In the data rows, zero lies at 4.5, halfway between 4 and 5.
Some points, one per row:
[6 6 6 2 5 1 4 5 8 6]
[4 5 7 6 1 7 4 4 5 7]
[5 3 5 5 5 6 5 3 3 3]
[5 8 9 6 4 2 4 7 7 3]
[5 6 5 4 7 3 2 4 1 4]
[4 4 6 4 3 8 6 6 4 4]
[4 0 1 3 5 7 4 5 3 5]
[3 4 4 3 3 6 4 6 4 4]
[6 8 7 6 6 0 2 5 6 4]
[4 7 6 8 7 2 3 6 5 5]
[7 4 4 4 2 4 4 5 6 7]
[3 5 6 3 3 3 2 4 7 5]
[5 4 2 4 6 3 7 5 5 4]
[4 0 2 4 7 9 8 5 3 4]
[7 0 3 2 0 6 4 8 4 8]
Here are 16 more points, each followed by its number:
[2 1 4 3 4 5 4 4 3 5] 0
[6 2 1 4 2 6 6 3 3 8] 1
[5 7 6 4 4 2 5 5 4 3] 2
[3 8 7 3 3 2 4 7 5 5] 3
[2 5 6 4 6 7 4 7 4 3] 4
[5 5 6 5 2 4 5 4 4 4] 5
[5 4 2 5 4 5 4 4 5 6] 6
[3 3 6 5 6 6 6 3 5 4] 7
[5 5 6 5 3 0 4 6 6 8] 8
[5 1 2 5 5 5 4 5 4 1] 9
[5 3 5 2 3 6 4 5 6 6] 10
[6 9 5 8 2 0 1 3 2 4] 11
[2 0 5 4 5 9 7 4 2 4] 12
[4 2 3 4 4 8 6 3 4 5] 13
[3 4 7 4 4 3 3 5 4 7] 14
[2 2 6 7 5 8 6 3 3 8] 15
Which two of these numbered points are nearest to each point below, looking only along the 4 directions in which the first points spread most? Their numbers follow each, nearest first.
[4 5 4 8 5 3 5 5 2 3] > 4 7
[2 2 5 5 6 5 6 3 4 4] > 7 4
[2 3 5 4 3 6 6 4 6 6] > 10 5
[5 8 6 5 3 0 3 1 3 4] > 11 2
[4 8 5 2 8 3 3 7 4 0] > 2 4
[3 4 0 6 4 9 7 4 5 5] > 13 12
[3 3 6 3 4 5 7 3 6 5] > 7 5
[6 3 4 8 2 8 5 4 2 9] > 15 0
[5 7 6 3 5 1 1 5 6 6] > 8 3
[6 6 4 4 4 2 3 4 4 6] > 14 8
[3 3 3 4 4 3 5 3 4 4] > 6 9
[8 5 2 3 4 6 4 4 6 5] > 6 10
[5 1 0 2 5 7 6 3 5 5] > 1 9
